In the data rows, the value 128 means zero.
Some points, each followed by its number:
[141 133 106 198 139  63  89 204 119  78 135 164] 0
[ 77 154 207 105  32  83  29 206  87   0 133 169] 1
[ 99 185 211  65 224  65 116   0 107  58 158 123] 2
[139 124  79 181 186  88 122 133 150 169 155 143] 3
[113  92 124  90  42 189 134 153 114 150 106 118] 4
[130 172 125 106 219 106 135  50 123 129 148 134] 5
[146 125 132 133 136 125 101 107 152 117 106 130] 6
[165 137 109 130 166 149 147 115 115 149 133 114] 7
[152 152 119  97 118 139 148 150 115 130 139 103] 8
[135 157 166  70 255 119 169   0 147 153 122  92] 9
[172 137  68 211 101 120 120 201 140 142 134 115] 10
[112 109 133  94 155 154 176  65 131 206 130 124] 11
[142 168 114 165 133  91  90 172 125  85 169 152] 12
[ 99 177 190 125 219  80 127  11 129  91 182 124] 13
[109 135 155  56  66 211 154 127 134 124  83  85] 14
[ 88  35  71 143   0 181 112 255 113 171  84 137] 15
[155 137  94 233 152  90 134 161 139 117 170 158] 16
[ 78 140 196  84 104  76  64 131 112   7 124 163] 17
[158 113  49 255 129  73 104 234 154 164 173 174] 18
[160 107  91 201 162 119 152 132 164 197 128 132] 19
Which point above is nearest to each new point? Its number follows each.
[104 116 177  92   0 164  52 255  74   0  80 148] 1
[145 190 133 162 168  77 106 140 149  89 176 130] 12
[139 131 147 139 199 130 135  45 132 148 151 139] 5
[132 125  92 176  76 120 120 218 127 142 138 122] 10
[136 144 161 145 168 120 115  82 147  98 142 129] 6
[ 92   6  76 121   0 192 107 255  94 142  54 162] 15
[120 149 178  81 255 123 164   0 123 133 128  88] 9
[101  82 141  27 157 170 152  36 118 206  73 120] 11
[102  44  87 181   0 142  74 255  96  80  92 179] 15
[182  76  42 166 113 192 182 151 153 255 104  98] 19
[128 129 131  90 186 145 176  36 153 221 103 116] 11
[105 141 123  90   0 158  95 239 117  76 115 133] 4
[164 234 158 222 255  31  88  70 163  24 195 137] 13
[ 81 121 219  21 119 153 153  56 100  74 103 105] 14
[191 120  29 193  77 153 157 242 145 230 118 105] 10
[102 146 160 199   0  93  18 255 104   0 153 174] 1
[137  97 114  80 210 157 170  18 144 255  96 109] 11
[ 90 148 193  91 159  93  92  72 101  24 122 145] 17
[156 143 107 255 131  80 124 167 136 119 184 135] 16
[108 111 180 102 136  88 114 111 124 126 105 142] 6
[112 117 150 118 139 112 100 104 137  79 131 153] 6
[ 97  95 146   9 172 178 184   0 110 206 114 129] 11
[119 171 133 183 153  73  96 139 104  58 181 153] 12
